Y: 4 groups of rows, each row roughly a mix of its group's hidden directions; one row fits no group
Y (124 x 11)
0: -45  -4   0  21  -9 -28 -12   3 -31 -14  19
1: -10 -20   6 -35 -23 -36  10  16  29  -6 -16
2:  23  14 -22  -1  19  -5  32   0  20  10 -44
3: -11   7 -39   9  -5   3  10 -45 -27 -17  13
4:  15  33  18 -36  11 -22 -13  -9 -11 -11  32
5: -33   2 -41 -20  10  -8 -19   4  16  25 -22
6:  11 -11 -20  -1  28  26   7 -40  26   0 -26
7:   6 -14  18   9  17  -1   6  18  26  31 -46
8: -26  26 -32 -12  21  -9 -14 -24 -11 -25  24
9: -43 -38  23 -15  -3 -14   0 -24  15   4   6
10:  15  20  42 -15   2  24   7 -25 -17  27  14
11: -28 -10  18  13   1  23  -1  42 -14  36   2
12:  31   9 -10   8   0  21  -3 -46 -34   0  13
13: -46   0  19   6 -22  -9 -32  29  -4  -2  11
14: -18 -10  17 -17 -27 -16   8  44  32   6  -8
15:  45  30 -21  -4 -25  10   9  -3 -16 -19  16
16: -18 -33   7  13  -6   1  21  15  29  28 -33
17: -21 -24  33  11   6   0 -32  36   8  21   5
18: -48 -18   3 -20 -13 -23  -6  20  26  13  -7
19:  30  -3 -27   7 -36 -28  13   8  -8  -8 -31
20:  51 -15  24   4 -22  10  26  -3 -21  -6   1
21: -18 -36   5  39 -30 -15  11   1 -26   6  -1
22: -12  -3 -11 -35  15  34  34 -27  14  -2  12
23:   9   6   4  17  47  -3 -14 -13 -39 -12  19
24:  39  23 -11 -16 -15 -17  29 -24 -23 -11  10
25: -41 -13  21  -4 -25 -22  -2  35  16  15  -4
26: -18  10 -33  24  13  27  -9 -38 -22  -6  11
27: -32 -10 -44  24  19 -13  -1 -21   7  17 -11
28: -28   8 -28  17   4  -5  -8 -45 -18 -21  16
29:  -1 -41 -15  22   2  -5   1  26  22   8 -39
30:   8 -16   5 -18 -32 -53  -6  10  -2 -21  -4
31:   7 -14  22 -34  -6 -14  10  44  30   2  -2
32: -53   0 -21 -10   6 -26 -19  19   7  13  -6
33:   5   8   4  -9  29  47  11 -26 -11  -2  30
34: -20  13 -10  -8 -18  12  -8 -23 -26 -26  43
35:   2  15  18  -1  36  16   4   7  29  32 -32
36:   6  12 -35  30  -3   9  -6 -33 -37 -13   7
37:  -1  -9 -16   8  29 -17 -35  31  33 -15   5
38:   5  35   8  -7  41  18   8  17  17  31 -12
39: -31  -6   7 -25  -7 -34 -17  11 -25   3  34
40: -11   5  44  -6  20 -27  14  39   2  -2 -10
41:  15  23 -15 -36   5  21   7 -26  -3 -35  21
42: -12 -23   0 -12   4  17  41   3  36   5 -31
43: -32  23   3 -45  14  -1 -10   2  33  -5   8
44: -44  17   5 -25 -12  -9 -35   4   9  -5  25
45:  34  -2  25 -27  -6 -12   9   9 -17 -22  38
46: -35  13  23 -34 -14 -24 -18   1   2  -5  30
47: -28  -1  38   5   7  -4  -4  29  10  34 -27
48:  36  -3  -8  26 -22 -16 -21  27 -10   0 -32
49:  12  -8 -29  -3 -24 -10  -3 -26 -17 -40  29
50: -24 -26  20  15  11  -6 -23  33  25  17 -23
51: -39 -11  35 -25 -22 -24  -1  11  15  11  10
52:  34  16  39 -12 -16  16 -15  30 -10 -14   9
53:   3  14  56 -12  16 -13 -20   4  13  24  -1
54:  30   5   4  -5  47  -6   7   5  -3 -38  18
55: -22   9 -45 -15 -35   1   2 -17  26   1 -12
56:  14   0  -9 -38 -28   0   7  31  33  16 -15
57: -36   4 -23  11  42 -18 -19 -14 -17 -12   9
58: -22  10  22  -2 -20 -30 -35   6 -21   3  32
59:   4  36  12 -23   6 -25 -19 -22   4 -26  29
60:  -7 -18 -13   0 -29 -26 -18 -16  -9 -42  23
61:  51  25  -1  -4   5   4  -1  12 -34 -10  22
62:  29  12  -5  -2  41  14   9  -1  32  19 -27
63:  25  13 -15  -9 -17   4   0 -37 -31 -17  33
64: -35 -15  22   7   0 -15 -39  32   8  -2  14
65: -12 -38 -13  18 -19 -18  10  11  12  -3 -44
66: -34  -7   4 -16 -38 -20   4  31  28   4  -3
67:  -1  -6  24 -13 -20 -45   7  34  21   6 -13
68:  39  -4  21  -2  29  16   7  32  16  12 -24
69:   7  -5  48  -7   3 -32   8  27   9  26  -9
70:  27 -17   4 -15 -30 -32  -2  30  13  -7 -28
71:   0  25 -32 -26  -6 -25 -12  13 -22 -17  32
72: -13 -24  11  47 -23  -7 -12  24 -20  12 -10
73: -11   8  16  -8  28  39  19  13  29  30  -5
74:   1  30  -9  -2  47  23   2  19  24  21 -10
75: -31   2 -37  28 -16 -24 -16 -22 -16  -9  -8
76: -20   1 -10 -29  11  15  28 -40  -3 -12  30
77:  14   1 -13 -10 -27 -31  -3 -24 -16 -39  25
78:  15  23 -40  -6  34  -2 -11   2  22 -26  16
79:   1 -18  -6  33  22  -3  15  18  16  27 -39
80:   4   1 -38 -42  -5  -1   6  -1  39  -4 -13
81: -22   5 -17  11  20  52   2  20  -6  20  14
82:  21  11 -18   3  -4  -5  -4 -33 -39 -23  31
83: -32 -24  27  12 -20  -8  -3  32  17  23 -17
84:   0 -14   0  11  17   4  13  10  30  22 -53
85:  -8  19 -23 -24   8 -13  -1 -39 -16 -22  33
86: -33  -9  19  -9   2 -15  -6  29  40  20 -19
87: -11  -2  10  32  -4 -18 -39  33  10  15 -24
88: -20   3 -24  43   6 -19 -32   0 -27   6   7
89:  58  -2  -2  20  -7  24   8  -2 -23  -9  -5
90: -11  12 -34   9   1  24  36  -7  17  22 -30
91:  -3   0   7  16 -26 -58 -17  12 -14 -10   0
92:  28  10 -17  14  48  16   1 -26  -9 -20  -2
93:  -9 -12  14 -39  -7 -10  27  20  40   9 -15
94: -55  14  -3 -23  -3  -8 -22   2   7 -17  20
95: -20  -1 -31  39  -9  -7 -33   2  -3   5 -30
96:  10   6  -5  36  17  26  -9 -37 -30  14 -10
97:  16  15 -15  14  16  35   9 -32 -32  -7  23
98:  37  10  19  11  34   4  -9  16 -38   4  12
99: -34 -20  23  -8 -27 -13   5  28  29  15 -13
100: -49 -21  -3 -12  -4 -18   5   2  40  -7  -9
101:  18 -28  11   4 -14  23  20  12  30  25 -33
102:  15  -8   2 -36 -13  -3  41  16  30   7 -21
103:  38  36 -11 -19  24   2   2 -21   2 -12  26
104: -52 -15  19 -15 -16 -11  -1  16  27  12  -5
105: -32  14  30  -4  28  20 -32   5  20  13  10
106:  47  19  -7  17   1  23   7 -25 -25 -15  10
107:  -6  15 -22  17  20  -3 -14 -35 -38 -16  22
108:   3 -12  11  12   3   7 -34  39  24  17 -33
109:  12  -3 -14  -7 -29 -10  -2 -29 -25 -33  34
110:  10   7   0  27  57   9 -14  -3 -24   6  -9
111: -48  15   0 -19   8 -34 -17  -8  -1  -3  25
112:  -7 -16  23   5 -11   6  -8  33  33  34 -26
113:  24 -23  -3  21 -40  34   9  -6 -21 -15   0
114:  55  12  26   9  -4  -3   9  25 -19   4   5
115:  31  -7  21  20  21  16  24  27  19  24 -15
116:   2  16  -1  15  26  36  -2 -28 -27  -2  32
117:  -9   8 -24  48  -7 -10 -34  -8 -26  -2  -8
118: -47   0 -30   4   2  -3  -5 -40  -8 -12  13
119:  12 -15 -49  13  -8  20  34  -5  -7  -5 -20
120: -15  -1  17   6  27   3  -5  19  34  26 -40
121: -12   7  28   4  19   7   7  30  12  42 -30
122: -13   8 -21   9  26  30  21   9  21  21 -38
123: -18  25 -31  19  33 -19 -21  -9 -23 -13  12
the two rows of each list that fit no group, in list order (the others fit one group, some only roughly)
  K_215: -13 -11  20   1 -27  -3   6  43  27  22 -23
  K_129:  -1  20 -15 -47   8  27   9 -32   2  -8  18
  K_49:  17  -2   4  20  21  19   3 -49 -30  -7  14
  K_892:   1  10 -44 -26  22  -5   1   2  33 -24 -10
  K_951:   8   7  32   7   0 -14   9  45  23  28 -18
  K_141:  23  10 -20  12  19  56  11 -10  -6  12 -10
  K_301:  50  16 -15 -11  19  31  15 -11   0 -18  -6
  K_239:  35  10   1 -16   4 -50   4  28   9  -4   3
  K_520: -10  -3  20 -42 -26 -13  -1  20  39  -3  -5
  K_738:  24 -16 -27   5  -2  16  28 -34  12  -4 -34
  K_311: -13 -27  42  -7 -25 -13  14  18  15  26  -8
 -> K_129; K_520
  K_593:  29  24 -29  17  29  -1  -3 -16 -29 -24   6
  K_147: -25 -18  16 -21 -19 -18  20  27  28  16 -25
  K_510:  42  10  27  23  12  14 -12  33  -9  16  -5
  K_771: -28  20  33  -6  20  -4  -2   2  27  20 -35
  K_766: -25  -7   6  -2  14  22  -9  23  39  27 -28
  K_361:  10 -21   1  21  13  21  26  20  23  16 -40
  K_716: -48  -2  29 -10   6 -26  -4  12  28  10   8
  K_570:  29 -18  37   9 -17  33  18 -21   0  14  -4
  K_693:   5   9  34  -8  -9 -22 -21  20 -26   3  41
  K_653:   9 -25 -11   4 -17 -47 -20  17   3 -31   9
  K_60:  23 -19 -24  48 -10  26  -2   1 -14   6 -18
  K_377: -39   6  26  16  23  -1 -33  -6  -4   8  30
  K_273:   5  -9 -33  32  31  -3 -22 -32 -15   1 -12
  K_867: -26  16 -22   7  16 -24 -23 -28 -23  -1  30
  K_588:  27  -5  31  -4 -23  -4  12 -14 -27 -21  37
 -> K_147; K_273
  K_531:  51   3   8  14  21  33  12 -15   8  -6 -16
  K_427: -10  -6  27  -8  22  31  30  22  19  31  -1
  K_188:  11   0  28 -10  25  38   5  27  25  24  -7
  K_885: -38 -10  28 -20  -3 -20   4  15  31  26  -8
  K_595:  12  16  -8   8   0 -14 -39 -26 -34 -14  28
  K_213: -40   7 -45   2  20 -11 -18 -23  -5  -5  -3
  K_795: -15   3  38  16  14  -9 -30  35  16  21  -1
  K_120:  18  13   4 -17  20  41  41 -14  -1   8  17
  K_171:  11   0 -16   3  18   9  -1 -56 -13 -24  19
  K_552:  42  -2 -19  44  12  12  -3   1 -15  10 -20
  K_609:  44   2  15  22  38  25   7 -12 -10  -8  -7
 -> K_427; K_595
  K_914: -34   8 -36  10  14 -13 -20 -30 -26  -6  11
  K_374: -31 -13  31 -19   3 -26 -17  24  32   8  -1
  K_32: -13 -18 -21  16   4  40   9  18  27   3 -33
  K_781:  39  12 -13  -1  31   6  30 -25 -20 -17   4
  K_498: -30  -2 -15   1 -16  -3 -29   1 -16 -29  42
  K_849: -54 -12  20 -16   1  15  20  -3  24   4  11
  K_62: -16 -11  -7  -6 -22 -40 -21 -21 -20 -30  21
  K_557:   7  11 -25 -11  -7   6  -2 -47  -2 -38  21
  K_992: -48 -34   0  14 -26  -7   6   7  13  15 -12
  K_267:  27   5  36   5  28  31 -21  13 -10   5  22
  K_889:   6  -7 -43  21 -15  -8 -24 -23 -25 -23 -13
  K_742:  27  -2 -26 -16   0  39  37  -7  10   5 -18
  K_710: -31 -28  20   0 -11 -52  -4  -2   5   7  -1
  K_948:  28  13 -31  14  14  34   3 -35   1  -2 -19
 -> K_849; K_710
  K_2:  43  29 -12 -17  31  18   9 -11  -2 -20   2
  K_875:  55  20   3  -1 -29  20   9   9 -13   4   3
  K_195:  43   0  40  -2  10   0   3  27 -23   1  15
  K_813:  53  11   4 -28 -20  15   1  15  11 -18   6
  K_291: -53  -5 -14  14  15  15 -25  -6  20  13 -15
  K_654: -40 -22  14  10 -35 -20 -21   7   0  22   9
  K_899: -17 -17  15 -36 -15   4  15   2  44  22 -11
  K_567:  13 -11  36   7   1   6  14  42  28  10 -23
  K_574:  29   2   3   0 -10 -15  -7 -20 -41 -29  31
  K_186:  -9  -2   9  35  -3 -38 -14   5 -42  -2  16
  K_610:  28 -14  49 -27   3  -2  -2  28  10   0  11
  K_263:  22  11 -14 -14   8  31  42 -29 -15  -4  15
  K_956:  26  15  23  10  41  20  17  16  -1  27 -14
 -> K_813; K_956
  K_685:  58   9   6  11  -1  -2   0 -10 -34  -5  13
  K_675:  15  -3  32   3  17  -2   3  34   8  43 -21
  K_172: -27  32 -15  -9  17  20 -20  -5  -2 -19  39
  K_289:   7 -16   8   5  23   7  35  18  29  13 -39
  K_269: -22 -24  14 -51  -1  -8   7   1  33  -9   4
  K_554: -47   6  26   1  21 -15 -16 -10   2   2  34
  K_193:   1 -13 -13 -13  20   9  12   4  53  -3 -34
  K_424:  19 -14   8   7   7  15   8  21  35  33 -37
  K_63:   8  13   1  -1  25  34  26 -20  15  21 -37
  K_763: -12 -12 -24  -1 -45 -26 -10 -11  -6 -33  11
  K_387:  35  28  -7  20  16   9  -8 -11 -32  -2  32
  K_61:  -7  -8 -22  -7 -30 -43   2 -21 -17 -31   7
  K_528:  18 -12  -6  -1   9  16  14 -57   3 -25   8
  K_727:  -4  -7  13  -8  13  -6   3  51  33  13 -28
  K_815:  13   3 -27  35  10  -8   6 -13 -42 -28   3
 -> K_763; K_387
  K_125:  26   6 -29  26   9   2   5 -25 -40 -19  11
  K_87:  -3  36 -19 -19  14  -3 -29 -20 -14 -21  32
  K_630: -15   8 -22  -9  -8  -5 -17 -35   3 -46  23
  K_290: -37 -26 -12  14 -35 -18   7  14   0 -17 -24
  K_90: -21  -4  48 -12  13 -15 -18  24  14   8  24
  K_390:  14  15  24 -38  23  -2  18  12  36  13 -13
  K_485: -16  13  23  13 -16 -27 -26  34  -7  26 -22
  K_736: -19  -4  12  28   8 -21 -25   4  20  26 -39
  K_507:  14  14 -23 -23 -13  17  -3 -39 -13 -25  30
  K_978: -27   9 -26   8 -11 -12 -17 -40 -32  -1  20
  K_952: -11 -21 -18  17  -2 -27   9  42  16   1 -33
  K_587: -19 -15  -2  16  21  -4 -14  45  26  19 -22
  K_688:   4   5  -5   9  15   1  27  39   5  34 -36
 -> K_485; K_736
  K_198:  46  14 -10 -13  -2   8  36 -21 -21 -17   0
  K_160:  55  18  -7  -8   1  20  -5 -20 -18 -14  15
  K_345:  43  12  -6 -21  27  15  25  -3  22  -2 -22
  K_589:  -4  23  25  -6  39   6 -29  22  19  19  17
  K_776:  -4   8  29   1  37  30 -10  14  20  34  -8
  K_315:   3  10   2  20  11   4   5  45  29   5 -39
  K_547:   5 -11  13  39  28 -15 -28  17 -11  29 -13
  K_121:  -1 -16  13  17  -4  18   0  35  30  25 -35
  K_726: 59  6 12 -6 -8  7 27 19 -9  3 -7
  K_39:  15  -2  30  11 -16   8   1  44   0  34 -20
  K_403: -45 -30   0  -7 -41  12   8  -5  13  -4   0
  K_483:   1  10 -43  22  -6  15 -30 -23 -23 -13  17
 -> K_198; K_547
  K_571:  13 -10   0 -15 -47   5  -6 -29 -18 -11  31
  K_358:  -9  -8  -7  15  27  24   7  35  18  31 -28
  K_932:  16   6 -17  31 -10 -14 -29 -17 -40 -21  10
  K_603:  41  -8 -23 -25 -21   1  34 -11  -6 -17 -12
  K_594: -11  13 -44 -30   3 -20  -7 -18  -4 -25  24
  K_778:  45  30 -37 -16   4  11   6   7   3 -16   3
  K_364:  43   7 -35  -1   9  13  14 -20 -23 -26   2
  K_754: -41 -16 -25  40  15  -8   5   6  -2   0 -24
  K_286:  -9 -13  10 -10  -2  48   1  18  36  25 -10
  K_980:  49  18 -20  -9  11  26  12 -18 -11 -22   5
  K_450:  22  12  10  37 -13  36   1 -21 -26  18  -8
 -> K_364; K_286
  K_982:  18 -15  11  16  15  16  23  25  23  17 -41
  K_845: -16 -23   4   3  -3   8   8  16  42  32 -33
  K_264:  18   7   4 -12  13  42  33  12  23  24 -18
  K_578: -11 -29   9   2 -12 -21  11  37  36   3 -25
  K_697:  -6   3  14  -1  25  39   3  22  32  29 -17
  K_649: -39  -1  -8  24  18  -7 -13 -39 -27  -4  11
  K_490: -40 -22  -7 -27 -10 -22 -22 -17  14 -22  10
  K_279: -52 -22  23   2 -17 -24   5  17   8  10  -3
  K_543: -15   3  27   0  13  -1 -11  45  29  20 -24
  K_426: -60 -19  -5   3   5 -15 -15 -20   6  10  -4
  K_991:   0  28  -8 -32  10 -36  -4  -1 -13 -22  34
 -> K_578; K_991
  K_422:  22   7   1  -7  12  41  29  16  22  25 -22
  K_432:  45 -11  20 -29  38  11   4   7   6   3   6
  K_466:  31  12  44  15  20   9 -11  29  -7  13  13
  K_179:  50  22   1 -13  25   3  20  -7 -17 -22   8
  K_562:  38  10 -43  -6  -4 -17  27  -8   3 -21 -12
  K_684:  13  18  47 -23  16  -5  -4  33  17  11  -7
  K_964:   8  21  -2  -3 -23 -55 -27   2   9 -12  -6
  K_272:  34  12  10 -14  20  41  33  -4  -6   6  17
  K_455:  31  22  11  13  20  29  18 -12 -29   3  29
  K_730:  13  -9  21  -5   6  36 -15  31  29  29 -11
  K_177: -28  10 -14   1 -21   1 -31 -18 -26 -15  37
  K_434:  36   8 -27   7   7  40  17 -22 -23  -6  -2
  K_573:  31  17  29  -4   2 -20  30   1 -25  -6  33
  K_534: 25 12 38  4 24 27  2 30  9 23  4
  K_71: -15 -22 -43   8  -1  26  19 -33  13  -5 -13
 -> K_964; K_730
  K_511:  -8 -30  23  13  -6 -30 -18  41   7  12 -16
  K_903:  51   1  19  10  26  24  10  10  10   0 -22
  K_994:  12  12 -30  -4  18   4  -9 -44 -29 -15  21
  K_963: -39 -26  16 -24 -26 -18   5  10  30   6   0
  K_99:   3  -1  32 -33 -13  14   0  26  39  17 -10
  K_831:  26  22 -41   4  22  19  -6 -31 -18  -8   1
  K_11: -33 -17 -29   2  -8 -14 -11 -30 -13 -32  18
  K_526: -14   4  30  13   4 -18 -11  42  25  26 -16
  K_706: -37  14  -3  44  15   0 -33  -6 -12  11   7
  K_175:  35   2  27 -36 -20   8  17 -14  -9 -19  21
  K_298: -15  -7 -35  35 -29 -16 -19  -5 -26  -5 -15
 -> K_11; K_298
  K_84:  18  17   0  46  20  23  -7 -15 -31  10 -11
  K_500:  25  -4  41  18   1  10   0  -5 -42   1  23
  K_151: -12 -17 -20 -22 -11   4  13  13  40   8 -41
  K_73: -47 -18  20  26   8  -8  -4  15  20  12 -24
  K_804:  53  -9  -3  29   4  17   7 -19   4  -5 -24
  K_398:  34   6 -29  -4 -11 -41  14 -10  -5 -30   0
  K_325:   8 -12   5   1   5  -2  11   7  50   8 -46
  K_504:  51  -5 -10 -19 -14   8  20 -15 -23 -22   8
  K_24:  -2 -21 -11   6 -27 -36 -39  15   1 -16 -22
  K_101:   7   1  26 -21   7  14  40  23  30  24  -8
 -> K_804; K_325
  K_625:  -5 -14  35  -8 -27  19  -4  34  29  16 -17
  K_874:   2  16  -3  36  11 -22 -34  10 -38  -2  15
  K_650:  21  10 -25  19  12  38  16 -21 -34  10   0
  K_19:   5 -16  34   0 -19 -43   7  16   1  12 -31
  K_164:   3  -1 -16  11  27  32  21  15  18  28 -34
  K_905:   3  -4 -51  11  17  29   7 -26  14  -5 -17
  K_75:   0 -15 -31  54   4   5   2  -4 -26  -3 -14
  K_119:  15   8 -35  42  27  -5  -6 -11 -30  -7   0
  K_468: -33  -7  -1 -26 -13 -41   2 -18   0 -23  24
  K_9: -24  -1 -27 -35  24 -30 -11   7  10 -20  19
  K_248: -36  20   7 -28   1  -7 -25  23  26 -13  23
  K_798:  43   6  -2 -26 -31   8  15 -18  -5 -18  24
 -> K_650; K_248
  K_469: -30 -17 -29  -9 -25 -34 -17 -17   1 -24  -7
  K_3:  36   0   1 -24 -15 -13  26 -18 -25 -25  24
  K_97:  43   1 -17 -16   5  37  23 -21 -13 -12   3
  K_896:  29  -4   9 -41  -3 -15  26   6  34 -11 -15
  K_544:   8 -13  -9 -23 -17 -47   0  15  30 -19 -15
  K_565:   0 -13 -21   7   1  34  -1   6  39  21 -34
  K_383: -31  -7  14   4 -18  -8  -6  40  18  31 -24
  K_699: -57 -11   4  -6 -17 -20 -17   3  17  18   6
  K_342:  -1  42  -9 -25   7   2  -3 -20  -6 -25  39
  K_282:   2 -20   1  19 -52  -2 -20  -4 -28   1  20
 -> K_896; K_544
  K_399:  11   4 -35  -7  -9   5  19 -40 -27 -25  15
  K_592: -31  14  16  14   9 -25 -12 -19 -22  -8  41
  K_651:   4 -32  32 -13 -24   9  37  10  19   9 -17
  K_808:  -1  23 -17 -13  10   3 -21 -29   4 -36  38
  K_299:  -1  -1  14 -15 -46 -16   8  -1 -26 -30  26
  K_323:   6  12  34  15  19   8 -20  16   5  43 -23
  K_809: -27  -3  32 -26 -10   7   1  30  37   8 -13
  K_860: -36  20  -8   5  26 -10 -25  39  19  -2   6
  K_380: -27   5  18  14  25  23 -14  23  28  31 -12
  K_449:  32   8 -17  18  18  51   7  -7 -16   6  -5
  K_66:   1 -17  28 -47  -7 -23  13  14  26  -9   7
  K_236:   7   3 -46  13   6  36   5 -31 -17  -8  -4
 -> K_299; K_323
